128 stands for zero in the data rows.
Each pair is two rows. How far apart are they, by a hidden measure? 0 means very close, and 30 very far. Two or three weighted sums of its numbers give each row a place; it is the straight-line distance between the places.
(120 102 126 135 103 149 116 126 122 163 139 130 119 113 128 143)
(132 119 111 117 104 124 149 118 121 110 112 123 126 113 119 118) 6
(117 121 99 140 133 126 140 133 98 113 105 116 119 130 115 104)
(116 93 137 99 113 96 122 121 136 117 123 107 137 100 112 116) 6
(83 134 115 132 108 164 124 114 132 126 126 125 128 101 145 139)
(162 131 119 172 104 105 152 114 85 101 106 129 122 158 99 96) 8
(105 105 136 146 112 119 123 113 151 128 116 125 133 92 110 126)
(104 119 125 137 107 126 116 122 158 120 122 130 104 142 113 141) 5
(90 106 129 119 97 124 131 172 150 124 137 123 136 102 111 125)
(122 148 113 123 127 112 121 121 140 120 143 114 126 93 123 114) 5
(134 118 127 131 125 139 109 114 104 143 120 125 148 122 138 125)
(99 107 130 94 106 137 126 104 127 140 113 108 112 103 105 134) 7
(142 86 121 81 255 255 76 89 255 87 136 182 81 100 194 99)
(100 108 123 124 121 137 147 120 146 111 126 133 120 104 109 117) 16
(97 129 123 121 110 120 121 136 127 108 125 123 106 98 121 110)
(127 131 112 130 108 126 148 118 95 99 111 115 119 118 94 108) 4
(159 142 109 132 114 134 126 124 125 112 100 111 136 109 113 109)
(119 117 116 158 119 122 154 109 91 103 108 141 118 150 112 90) 13
(141 114 117 109 134 122 160 109 91 106 105 132 112 175 112 100)
(139 146 125 118 127 125 124 131 149 116 137 130 145 135 115 145) 12
(123 105 118 117 130 113 144 117 98 105 130 118 116 148 138 105)
(160 114 112 115 105 115 148 114 169 113 118 137 107 103 101 110) 13
(106 109 112 122 82 160 129 113 114 142 136 140 138 111 129 160)
(89 156 122 135 106 157 124 111 170 108 115 124 145 114 112 124) 9
(95 126 114 119 118 111 147 113 147 122 97 121 120 107 105 117)
(111 109 129 113 84 135 119 121 115 126 105 125 121 109 109 119) 6
(91 101 134 105 89 148 121 137 153 127 133 110 123 84 128 136)
(112 119 130 105 89 121 121 124 173 109 111 121 132 90 112 128) 5
(90 129 125 113 103 120 123 133 146 110 151 113 124 115 117 116)
(255 102 92 74 232 76 125 255 255 75 79 200 68 85 203 97) 25
(120 124 119 144 156 114 108 110 124 128 124 119 118 104 135 141)
(99 131 126 105 111 131 130 117 146 113 104 123 108 101 118 125) 8
(99 119 111 155 129 128 133 119 89 105 110 123 126 150 101 95)
(99 136 139 109 116 133 119 120 149 129 106 117 138 81 127 126) 12
(116 177 130 97 156 112 91 163 136 190 168 170 130 111 217 185)
(88 104 130 145 109 160 113 142 125 126 126 129 101 138 115 121) 12
(147 118 143 142 142 116 114 109 105 161 163 124 118 141 142 141)
(103 137 119 90 116 134 144 140 109 114 115 119 106 109 107 109) 12
(156 127 122 103 101 150 118 109 104 136 116 119 129 90 117 131)
(151 133 118 97 124 125 127 115 122 105 126 123 129 104 115 107) 4
(137 118 103 138 114 137 147 128 114 102 115 115 122 130 115 102)
(144 123 110 145 125 108 139 132 119 102 102 113 95 111 121 106) 3
(103 114 132 109 101 112 141 122 157 111 97 121 141 115 124 119)
(150 152 146 234 122 98 162 109 80 119 95 127 117 160 95 93) 14
(157 114 127 158 154 94 122 151 114 101 112 99 131 93 113 116)
(151 109 129 115 146 119 105 111 109 133 143 128 122 96 145 147) 5
(127 148 124 122 107 136 123 104 157 133 127 129 125 101 123 143)
(114 95 118 118 104 177 127 136 177 122 114 122 150 93 106 116) 3
(179 137 158 189 139 101 140 114 75 109 96 126 143 111 99 93)
(90 128 119 129 100 109 122 123 139 130 110 140 107 110 126 132) 8
(115 121 112 130 138 136 133 131 121 107 119 116 119 97 126 118)
(128 137 144 193 127 87 147 93 75 104 101 119 134 205 101 88) 13
(126 116 138 151 129 113 137 114 85 101 93 124 121 103 117 96)
(118 125 150 188 142 95 144 107 85 106 101 127 134 184 104 94) 7
(133 183 225 63 230 250 76 122 255 75 182 105 255 144 255 255)
(117 119 116 108 123 137 145 142 115 123 104 124 104 113 112 119) 27
(112 128 138 107 145 119 105 120 141 153 150 131 126 113 127 152)
(100 149 81 194 249 67 76 255 224 162 66 90 68 132 115 226) 22
(91 103 126 118 145 134 117 141 142 117 112 122 147 132 131 123)
(92 113 121 92 105 138 130 158 133 117 110 113 123 108 129 121) 6
(102 111 130 129 113 154 109 128 131 139 142 134 135 102 127 133)
(112 161 154 101 165 104 90 136 107 183 177 157 128 123 158 165) 7
(120 146 138 197 119 94 129 114 97 111 97 114 137 146 116 103)
(202 154 179 151 142 95 170 90 70 105 108 145 126 145 94 87) 6
(123 126 123 192 120 122 140 115 97 107 89 126 133 171 102 102)
(174 126 147 144 127 107 173 104 88 109 116 122 119 148 104 90) 5
(152 186 148 75 190 94 96 148 175 230 255 153 182 133 203 255)
(120 96 119 91 103 109 133 124 133 112 105 121 115 143 116 108) 14
(60 255 225 99 71 255 192 97 158 105 81 182 255 120 255 94)
(111 129 136 125 126 132 107 128 141 143 135 132 136 122 145 148) 27
(134 129 131 128 169 153 112 133 103 148 150 130 121 150 124 137)
(111 126 106 127 130 126 177 116 115 98 106 131 137 134 124 96) 2
(108 124 130 121 127 138 114 123 142 125 127 119 128 98 131 143)
(111 160 105 126 101 142 143 138 108 113 118 118 111 122 110 108) 8
(130 104 118 117 109 107 114 116 115 109 112 126 124 117 116 119)
(114 127 125 128 123 128 118 118 113 125 144 105 126 102 122 127) 5
(100 112 140 99 93 140 125 131 146 123 119 127 131 106 119 132)
(132 120 127 163 150 93 170 109 88 111 103 124 131 142 118 98) 14
(123 118 107 112 114 131 139 113 125 103 96 117 122 135 105 107)
(99 104 122 131 95 150 119 122 134 128 127 129 99 121 106 121) 5
(135 128 123 144 162 110 156 112 93 112 122 115 114 171 100 100)
(120 127 111 132 129 127 117 103 127 126 118 133 123 128 115 129) 7
(114 125 125 131 159 117 107 124 125 157 130 125 125 105 136 167)
(93 113 106 105 116 127 133 151 104 106 100 120 90 160 124 96) 9
(113 152 115 108 126 130 131 98 127 113 106 117 103 113 110 116)
(86 89 121 115 101 128 130 127 157 123 129 111 153 94 132 130) 7
(255 255 92 171 255 75 130 81 255 71 255 116 68 255 95 240)
(103 113 126 115 95 126 121 116 140 117 112 117 112 88 119 120) 28
(140 108 108 160 151 144 144 104 97 104 105 121 114 124 118 106)
(106 118 113 197 124 103 177 116 93 99 107 145 117 157 98 88) 5
(93 125 123 104 121 146 114 158 181 104 128 129 103 118 109 120)
(128 99 131 101 105 122 108 118 133 148 114 130 118 115 122 139) 13
(120 154 139 99 166 109 104 142 130 144 218 153 122 123 147 156)
(123 102 124 98 95 154 132 144 126 121 104 119 118 106 107 114) 3
(91 109 132 99 109 126 121 166 125 111 116 118 126 129 101 122)
(111 129 117 99 120 137 122 125 141 121 125 132 139 116 112 130) 3
(151 100 140 108 170 122 111 131 129 159 156 134 125 122 167 157)
(78 139 154 74 68 248 127 76 255 128 170 150 255 100 255 221) 20
(107 115 118 143 98 136 121 136 139 148 116 135 121 123 120 147)
(144 103 117 170 148 148 145 111 106 97 104 133 135 156 110 97) 8
(122 120 128 109 142 129 131 132 86 105 116 115 107 135 105 110)
(87 132 119 106 114 134 135 159 120 111 125 125 112 120 113 112) 7
(99 113 112 113 110 112 135 138 128 119 107 125 137 89 122 108)
(124 150 126 120 132 125 108 112 119 170 160 134 134 123 141 164) 3
(114 113 128 142 112 132 121 132 112 120 147 102 109 125 120 136)
(162 141 132 108 113 124 101 119 151 156 154 148 134 129 127 159) 10
(124 109 125 142 98 126 115 107 139 136 116 139 115 95 123 134)
(105 95 121 95 110 115 131 110 141 116 107 131 99 121 100 110) 2
(124 133 107 129 116 117 140 116 115 113 114 122 113 131 114 102)
(95 98 135 108 106 125 122 130 124 112 117 117 129 94 118 123) 6
(117 119 122 153 117 142 105 124 162 151 153 143 128 112 128 150)
(90 116 127 121 95 129 136 125 117 109 124 112 117 109 108 118) 7
(162 125 119 132 123 107 139 130 86 107 108 125 99 92 126 110)
(150 124 126 125 121 154 140 129 140 101 116 122 111 116 103 107) 8
(120 155 112 129 128 131 117 112 118 155 132 136 111 106 143 165)
(88 105 130 123 101 127 138 139 150 113 133 132 112 102 124 126) 6
(142 116 128 153 143 110 147 109 83 106 108 145 124 155 101 95)
(149 152 146 101 163 97 98 161 184 165 182 148 135 143 155 175) 19
(132 120 137 147 124 129 114 119 109 195 189 146 167 108 119 152)
(103 106 131 114 109 119 139 120 103 111 105 130 130 102 119 107) 4
(131 112 120 157 128 135 137 112 100 109 98 114 110 144 104 101)
(116 107 123 141 117 137 129 104 145 130 135 117 118 112 133 144) 6
(136 142 166 190 151 101 149 109 95 115 100 128 113 195 103 97)
(103 98 117 118 112 133 139 127 102 127 100 114 113 134 125 100) 7
(91 120 121 110 110 106 116 144 125 118 115 126 124 126 113 108)
(145 106 141 124 131 102 137 110 93 109 118 132 105 124 112 96) 7
(200 153 146 82 160 111 92 147 146 197 176 142 159 118 198 193)
(255 191 214 105 139 112 123 93 255 255 255 188 130 255 124 159) 15
(148 106 122 120 111 136 103 104 126 138 165 158 123 121 153 140)
(138 106 159 107 125 125 115 129 135 162 157 144 151 162 162 150) 13
(99 121 154 120 102 122 104 126 116 174 185 149 120 124 132 173)
(110 115 122 134 115 146 137 119 107 112 106 124 113 138 99 109) 5
(112 121 121 107 109 154 132 108 146 140 130 123 121 156 134 129)
(171 102 112 140 134 115 123 138 104 101 111 110 104 116 96 105) 10
(171 142 119 166 162 100 169 112 96 95 112 128 105 146 111 101)
(106 116 128 106 94 111 130 117 119 122 128 118 129 132 111 123) 6
(126 145 103 98 110 131 155 138 101 98 107 126 103 129 107 102)
(119 140 116 145 106 167 124 110 129 108 113 124 112 107 113 114) 6
(129 120 132 155 133 116 114 114 161 160 147 151 127 158 126 137)
(60 150 130 255 108 81 181 255 197 71 91 108 98 91 95 115) 18
(97 91 117 112 104 132 129 128 148 109 115 112 120 127 105 119)
(124 131 131 220 144 140 151 101 98 106 112 119 116 145 104 96) 12
(133 127 134 96 138 140 106 161 184 195 185 141 149 127 156 166)
(128 123 138 92 188 105 105 118 171 186 202 145 147 114 196 240) 12
(113 118 142 116 110 125 116 117 131 133 112 121 110 102 133 124)
(136 70 81 122 68 159 115 76 80 71 132 98 68 61 80 129) 17
(114 125 132 107 125 135 126 120 116 117 117 111 118 105 129 136)
(143 163 144 88 168 98 99 131 165 177 205 134 122 170 165 174) 7
(116 143 102 119 108 122 149 132 96 111 106 126 112 155 120 97)
(114 112 117 114 101 147 136 113 146 111 99 123 137 113 110 119) 5
(163 129 133 90 145 106 97 131 156 209 209 162 152 197 167 213)
(209 85 81 72 255 68 76 76 210 89 79 218 229 73 137 255) 13
(95 113 117 112 128 144 132 136 152 112 119 125 127 124 118 106)
(126 123 111 110 122 122 140 98 101 107 114 125 113 120 124 118) 8
(136 141 107 95 111 122 126 127 131 106 97 120 113 111 125 111)
(94 126 134 112 122 115 125 138 117 124 155 128 110 119 112 138) 10
(173 137 171 174 123 95 157 110 82 110 107 129 113 172 108 93)
(146 135 170 181 119 96 167 128 86 101 114 120 113 164 95 89) 3
(99 121 116 96 115 132 163 153 130 115 99 133 101 191 109 98)
(121 112 123 127 91 120 123 142 132 141 130 132 134 113 123 131) 4
(116 103 116 104 117 138 135 120 131 150 121 155 132 152 117 142)
(198 136 139 79 154 98 85 127 154 255 217 162 172 173 243 205) 8
(133 122 126 126 130 110 131 103 95 108 127 127 109 146 99 100)
(101 95 122 99 98 143 128 138 165 128 106 134 125 119 112 134) 9
(96 112 126 106 109 100 127 127 125 105 119 121 119 112 119 117)
(142 179 127 110 124 148 131 130 134 108 105 125 135 128 118 106) 12
(185 144 135 114 100 152 109 135 111 148 125 144 126 150 127 172)
(108 112 135 128 123 121 104 122 138 175 176 134 130 140 148 157) 14
(164 117 135 195 126 114 167 93 72 114 94 138 115 191 103 86)
(89 71 148 72 68 255 123 114 69 102 71 136 255 62 255 106) 24
(157 112 132 121 158 119 99 123 125 160 197 134 135 116 138 169)
(132 145 121 118 104 155 105 110 175 121 130 115 116 89 142 130) 11
(110 104 109 154 140 110 144 113 95 103 94 119 124 164 107 102)
(107 118 115 103 118 124 116 105 177 130 118 130 151 96 121 140) 13
(97 102 101 100 107 116 141 115 127 105 105 124 106 124 103 97)
(173 117 128 132 130 126 124 117 124 143 132 142 147 98 136 160) 2
(115 104 119 88 93 135 145 116 145 122 97 113 125 106 111 113)
(135 132 157 176 143 106 144 105 103 115 119 129 144 170 115 96) 11
(111 135 132 140 110 148 120 111 139 140 131 123 130 107 121 119)
(212 149 139 66 255 133 231 137 96 121 66 207 68 255 92 85) 10
(127 129 134 109 180 105 110 122 122 138 159 125 145 115 163 147)
(106 113 124 109 107 119 133 112 107 120 115 131 116 109 123 115) 4
(155 135 109 97 91 135 139 169 115 110 115 124 116 122 110 103)
(134 146 113 96 112 127 140 143 138 106 101 122 110 97 113 118) 5
(106 150 132 98 117 160 127 132 173 124 121 129 125 83 119 117)
(99 95 127 94 97 106 117 111 160 110 103 114 114 108 103 105) 9
(112 127 127 133 118 117 121 112 156 145 118 121 128 113 123 124)
(202 132 168 181 137 98 156 94 74 109 102 123 129 204 100 90) 11
(132 101 127 159 118 102 123 111 102 99 107 109 95 138 109 104)
(167 133 144 226 124 94 150 99 80 112 103 131 107 180 102 95) 6
(82 121 124 97 101 126 135 133 124 123 124 116 114 112 125 107)
(112 120 127 118 90 130 129 145 130 122 116 135 116 145 110 121) 4
(101 105 112 101 92 132 128 131 117 123 129 141 137 108 120 132)
(116 139 134 119 110 135 128 100 126 127 129 139 134 104 125 127) 3
(130 98 130 112 134 125 116 137 149 145 119 123 155 123 126 135)
(142 155 106 109 119 129 139 135 129 116 124 108 135 139 114 108) 12
(180 139 148 73 207 120 96 126 156 238 222 153 148 153 220 208)
(60 255 84 255 129 67 89 255 78 147 155 218 103 61 126 255) 26
(113 99 120 102 106 150 143 121 160 126 120 122 117 102 123 120)
(100 132 114 86 114 156 127 158 131 119 109 132 129 100 101 123) 9
(128 132 134 174 141 109 132 113 88 114 113 125 122 124 115 104)
(110 142 135 115 106 113 97 137 155 153 135 138 122 104 132 165) 13
(96 120 121 105 101 135 126 110 149 143 111 121 98 112 120 141)
(92 129 130 112 112 121 125 103 148 104 102 104 117 109 110 110) 2
(103 143 115 149 111 130 124 126 107 153 150 140 142 124 148 149)
(105 123 117 103 117 152 123 140 118 110 107 110 135 110 111 109) 6
(109 103 110 99 99 118 140 156 132 115 95 129 139 142 112 101)
(104 151 124 124 97 162 118 139 159 129 127 129 151 102 110 141) 7
(255 63 117 111 68 77 250 255 85 234 165 131 255 255 80 96)
(108 124 129 105 94 135 129 112 157 110 104 116 115 100 120 123) 10
(119 116 121 153 133 124 144 112 110 109 105 139 127 150 103 99)
(207 118 123 100 165 134 116 121 146 137 121 121 114 85 146 125) 11
(137 162 154 154 127 93 197 93 79 107 106 135 110 233 102 86)
(123 120 124 115 100 141 111 114 126 146 135 131 117 135 132 148) 11
(128 153 144 89 118 128 90 125 122 184 217 146 166 112 162 201)
(107 111 116 112 99 136 126 110 133 149 102 131 118 109 114 128) 8
(105 153 126 125 107 128 115 147 127 136 127 118 148 121 118 126)
(156 114 139 88 196 105 98 135 148 234 207 148 164 135 189 164) 11
(140 125 131 115 138 114 101 100 109 143 135 121 125 110 152 144)
(115 111 120 121 105 145 115 126 138 152 108 124 133 101 126 148) 5
(172 99 124 81 146 106 111 210 120 173 188 123 186 141 206 166)
(157 129 135 184 139 112 139 102 87 108 106 123 107 171 116 97) 15
(206 151 140 74 255 98 101 185 177 238 255 143 144 159 255 231)
(100 124 125 151 133 142 132 118 126 105 114 108 132 118 125 123) 13
(106 108 134 96 105 183 124 110 120 117 115 121 136 105 121 135)
(116 127 104 102 123 119 140 116 134 112 117 106 116 96 111 107) 5
(149 134 167 187 121 104 165 93 71 107 105 135 122 143 94 85)
(104 116 127 112 125 139 103 125 135 136 120 133 131 96 118 156) 12
(122 131 126 122 122 122 108 157 135 153 133 125 113 151 133 146)
(123 137 148 119 152 127 118 107 133 163 162 133 135 104 159 151) 7
(122 148 117 181 121 94 145 110 97 100 99 105 106 130 117 97)
(122 121 119 128 130 119 136 103 111 113 106 112 90 161 107 105) 2
(202 127 163 198 115 101 159 97 73 115 106 131 110 174 109 89)
(182 106 135 113 148 142 115 124 131 133 151 125 118 99 142 154) 12
(126 97 120 108 105 131 132 121 143 143 145 133 135 133 124 127)
(95 142 130 110 108 159 132 132 135 118 105 132 119 89 106 114) 5
(197 109 131 123 123 126 110 123 127 123 116 116 112 98 127 125)
(126 120 137 96 144 124 98 151 131 165 165 132 110 125 144 157) 7
(128 168 113 116 155 127 127 140 151 109 100 111 117 128 121 119)
(104 103 127 108 121 140 177 124 134 103 106 129 108 94 102 118) 11
(255 255 117 66 255 68 103 136 151 215 255 83 255 61 233 102)
(106 144 132 119 126 127 119 118 134 123 138 118 131 117 118 123) 21
(113 143 121 113 112 125 117 110 163 130 103 123 128 111 131 129)
(115 122 115 105 116 132 137 129 149 110 110 133 137 116 102 98) 5
(93 109 133 141 109 131 129 134 174 116 112 132 125 93 115 133)
(93 108 113 93 109 120 144 126 148 103 113 105 130 97 119 106) 7
(135 255 161 194 75 125 76 82 104 124 255 149 255 61 255 103)
(143 148 111 117 123 124 147 150 116 109 107 117 128 87 103 107) 16
(134 105 132 91 145 132 103 137 179 173 175 120 133 118 172 162)
(111 116 123 93 145 128 113 150 142 170 148 136 135 127 139 154) 4
(109 97 127 113 104 145 119 108 132 120 143 131 115 90 110 134)
(111 120 143 112 142 137 107 121 158 133 135 136 116 103 163 154) 6
(158 164 149 152 133 107 152 106 87 114 126 116 108 165 97 94)
(100 114 127 129 100 157 130 137 160 113 110 110 145 107 115 114) 8
(104 63 81 255 133 105 220 255 241 90 172 161 76 255 255 105)
(109 105 111 99 108 129 141 147 142 104 95 115 116 107 109 104) 25
(111 131 124 153 129 93 153 119 92 100 105 122 105 141 116 99)
(121 117 112 118 107 122 128 114 133 109 115 121 111 106 128 107) 9
(147 151 127 208 154 111 151 127 93 103 111 121 137 118 110 91)
(113 133 105 123 121 136 149 123 116 116 104 129 120 117 106 100) 8
(134 141 132 126 173 132 152 105 87 116 115 115 117 156 114 100)
(183 80 190 255 255 95 77 149 188 84 66 205 209 71 255 83) 16
(138 106 138 120 118 142 131 115 112 131 123 129 119 105 109 135)
(147 117 112 183 114 102 127 107 92 111 113 119 110 147 143 112) 7
(103 127 121 127 142 109 111 122 147 159 140 128 126 119 154 169)
(161 159 149 83 168 108 95 152 184 255 236 165 150 132 255 224) 10
(105 94 141 137 108 176 128 151 114 127 141 126 135 103 113 136)
(107 109 126 123 109 179 123 143 143 139 123 134 142 138 136 144) 4
(163 105 114 151 103 108 167 117 133 90 117 137 153 111 115 100)
(60 123 87 155 72 130 130 91 255 156 150 218 68 87 90 92) 18
(158 159 114 140 124 106 150 140 122 101 132 112 104 107 120 105)
(121 115 114 103 120 137 145 105 121 127 112 128 109 108 106 106) 9
(130 108 104 125 124 139 143 155 127 121 111 115 126 139 107 121)
(125 118 104 121 148 130 133 113 97 100 107 119 111 129 121 101) 7
(107 141 114 130 114 126 94 105 121 175 132 152 133 121 148 168)
(105 173 84 184 255 67 87 80 145 146 180 218 68 179 170 95) 18
(144 156 144 109 209 121 110 117 155 146 140 125 141 107 142 151)
(92 114 119 128 140 127 131 99 125 139 131 142 114 89 114 146) 9
(132 128 134 149 124 93 142 93 85 109 88 152 115 237 112 97)
(131 110 144 142 166 111 135 110 101 110 90 120 121 124 124 104) 7
(140 124 138 159 132 106 138 110 94 108 96 104 146 131 109 97)
(129 169 120 99 96 143 130 122 144 117 113 138 142 139 114 151) 18
(137 127 120 111 112 117 144 118 121 120 114 115 118 102 118 126)
(130 103 119 150 147 120 128 109 98 116 129 109 118 132 120 102) 9
(145 163 149 186 88 95 168 97 76 108 112 141 120 144 101 90)
(124 126 115 111 135 136 137 120 105 110 96 128 123 131 94 108) 6
(144 114 116 114 103 134 107 121 163 130 122 130 126 98 140 131)
(162 208 218 246 110 91 192 85 72 118 94 155 156 255 89 82) 23
(130 143 123 101 135 160 132 119 130 120 103 122 102 96 112 125)
(68 253 161 152 112 126 158 132 79 119 100 126 82 79 255 137) 14
(125 131 133 118 103 159 134 110 110 118 117 125 138 135 122 120)
(162 127 105 122 99 125 160 110 114 104 121 124 119 123 100 95) 8
(135 166 112 128 121 125 143 117 126 120 111 117 100 115 125 99)
(116 123 148 94 129 110 95 161 146 197 174 151 150 159 169 171) 9
(147 108 93 135 131 101 172 122 87 100 100 127 99 161 103 95)
(119 114 120 122 99 128 124 145 133 113 127 135 111 99 119 122) 9
(96 116 119 129 113 124 128 120 154 110 131 114 114 118 109 111)
(195 117 122 113 151 146 126 103 123 92 110 122 110 95 124 109) 9
(136 119 124 128 151 126 146 111 107 105 123 120 104 111 113 102)
(106 102 136 103 86 107 141 124 162 111 111 141 118 104 125 108) 6
(89 103 134 128 95 133 119 117 152 115 143 121 143 99 117 131)
(60 76 149 255 255 168 77 177 255 73 250 123 255 72 117 97) 24
